[[-47 -28  44  24 -55   2  12]
 [ -6   2  -4 -24   3 -52  21]
 [ 37  17 -34   5  25  45 -28]
 [-22  -4   7 -22  -3 -69  27]
 [ 50  17 -20 -24   0  39 -32]
 [ 56  13 -29 -29   7  39 -21]
 [-17 -18 -13   4  20 -28  46]
 [-17 -21  -9   6  18 -29  55]
 [ 24 -17  29  29 -17  42   5]]
->
[[ 24 -17  29  29 -17  42   5]
 [-17 -21  -9   6  18 -29  55]
 [-17 -18 -13   4  20 -28  46]
 [ 56  13 -29 -29   7  39 -21]
 [ 50  17 -20 -24   0  39 -32]
 [-22  -4   7 -22  -3 -69  27]
 [ 37  17 -34   5  25  45 -28]
 [ -6   2  -4 -24   3 -52  21]
 [-47 -28  44  24 -55   2  12]]

[[-52  51  51   5]
 [-19  -8 -14 -54]
 [ 13  -6   8 -40]
 [-55   3 -24 -41]
 [ 56 -37 -26  -1]
 [ 11   7  22 -16]
 [ 44 -46 -37 -50]
 [-23  18   3  46]
 [ -6  15  27 -24]]
->
[[ -6  15  27 -24]
 [-23  18   3  46]
 [ 44 -46 -37 -50]
 [ 11   7  22 -16]
 [ 56 -37 -26  -1]
 [-55   3 -24 -41]
 [ 13  -6   8 -40]
 [-19  -8 -14 -54]
 [-52  51  51   5]]

[[ 57  35  28   3  36   2  -1 -16  31 -18  29]
 [-49 -50 -17 -14 -46   1  15 -13 -29  -3 -26]
 [ 48  52  34  -8  30  -1   9   1  42 -15  39]
 [-42 -44 -31   0 -26   4   0 -25 -44 -16 -35]
 [ 70  68  29   9  45  -2  -4  15  47   6  35]
 [-61 -49 -34  -1 -42   0   5 -16 -43  -5 -35]
 [ 38  30  24  -3  16   6  11 -18  25 -22  22]
 [-49 -44 -31  -3 -34   5   7 -28 -47 -21 -39]]
->
[[-49 -44 -31  -3 -34   5   7 -28 -47 -21 -39]
 [ 38  30  24  -3  16   6  11 -18  25 -22  22]
 [-61 -49 -34  -1 -42   0   5 -16 -43  -5 -35]
 [ 70  68  29   9  45  -2  -4  15  47   6  35]
 [-42 -44 -31   0 -26   4   0 -25 -44 -16 -35]
 [ 48  52  34  -8  30  -1   9   1  42 -15  39]
 [-49 -50 -17 -14 -46   1  15 -13 -29  -3 -26]
 [ 57  35  28   3  36   2  -1 -16  31 -18  29]]

[[-51  21 -58 -46 -34  29  29  18 -48  12  14 -18 -10  -6  19]
 [  6  -3  11  13 -10  39  18 -15 -46 -39  52  20  -2  44  30]
 [-40  19   3  29   4  26   0 -27 -20  14  59 -27  33  72 -19]]
->
[[-40  19   3  29   4  26   0 -27 -20  14  59 -27  33  72 -19]
 [  6  -3  11  13 -10  39  18 -15 -46 -39  52  20  -2  44  30]
 [-51  21 -58 -46 -34  29  29  18 -48  12  14 -18 -10  -6  19]]

[[ 38  50 -19]
 [ 48  58  26]
 [  3 -41  18]
 [ 52   7  16]]
->
[[ 52   7  16]
 [  3 -41  18]
 [ 48  58  26]
 [ 38  50 -19]]

[[-54  -4  36  15  10  38  39]
 [-56   0  34  20   8  38  37]
 [-57   7  21  17 -26  43  37]
 [-42  17  39  35 -27  28  34]
 [-65   4  21   3 -32  41  42]
 [ 50   1 -30  38   2  53 -31]
 [-45   7  33  41 -22  38  37]
 [-45   5  38   4  21  35  39]]
->
[[-45   5  38   4  21  35  39]
 [-45   7  33  41 -22  38  37]
 [ 50   1 -30  38   2  53 -31]
 [-65   4  21   3 -32  41  42]
 [-42  17  39  35 -27  28  34]
 [-57   7  21  17 -26  43  37]
 [-56   0  34  20   8  38  37]
 [-54  -4  36  15  10  38  39]]

[[  3   1  -4  -1   1   4   1   6   3   7   5   9]
 [ -8 -12 -65  20  43 -29  21 -12  14  13  33  37]]
->
[[ -8 -12 -65  20  43 -29  21 -12  14  13  33  37]
 [  3   1  -4  -1   1   4   1   6   3   7   5   9]]

[[ 4 52]
 [11 63]]
->
[[11 63]
 [ 4 52]]
